[ 21 -41 -13 -13 -46 -72 -33 -28 -14 -35 -26 -16  37  71 -23 115   3 -28
 104  23 -36 -27  36 -16  17] -> X
[ 57 -66  12  76  60  20 -31  28  39  31  29  -6  -8   8  48   2 -30 -42
 -79 -14  44   3 -39 -18  -8] -> Y
[ 59 -36 -16  54  81  50   2  28  39  32  63 -12  -2  22  15  29 -16 -51
 -24  12  51 -37 -14  -8 -30] -> M
[ 51 -40 -13  54  80  43 -10  28  -4  39  62 -11   0  21  12  28 -17 -55
 -21  16  58 -39  -8 -10 -27] -> C
[ 48 -68  15  83  71   6 -29  27  28  43  29 -12   9  12  51   6 -28 -43
 -70  -4  41  15 -46 -18 -10] -> W
[ 17 -37 -15 -14 -46 -77 -34 -21  -4 -34 -19 -11   1  81 -29 110  -1 -26
  92  24 -32 -18  40 -18  24] -> K
find: [ 57 -66  12  76  60  20 -31  28  39  31  29  -6  -8   8  48   2 -30 -42
 -79 -14  44   3 -39 -18  -8] : Y
rest: [28 39 31] : [ 29  -6  -8   8  48   2 -30 -42 -79 -14  44   3 -39 -18  -8]
rest: [54 80] : [ 43 -10  28  -4  39  62 -11   0  21  12  28 -17 -55 -21  16  58 -39  -8
 -10 -27]
rest: [-11   0] : [ 21  12  28 -17 -55 -21  16  58 -39  -8 -10 -27]

[ -9  -3 104 124   0  34  40 -14] -> P
[ 24 -37  33  87   3  15  -2 -12] -> A
[ -3  46  41  47  16  34  50 -33] -> N
[ 33 -29  13  77  14  19  -1 -24] -> D
common A D:  : [33]
rest: [-9 -3] : [104 124   0  34  40 -14]

[-41  49  20  52 -54 -79  38  44] -> U
[-76  57 -35 -85 -35 -33 -67  26] -> B
[ 25  40 -23  26 -31 -33  41 -30] -> G
[-61  71 -79  30 -21 -62  32  49] -> T
[ 27  89  62 -68 -30 -35 -17  25] -> Z
[-27 -52 -22 -68 -29 -35 -78  40] -> J
[-61  71 102  79 -21 -62 -22  49] -> H
rest: [-68 -30 -35] : [-17  25]
common Z B:  : [-35]
common J H:  : [-22]
find: [-61  71 -79  30 -21 -62  32  49] : T
common H J:  : [-22]

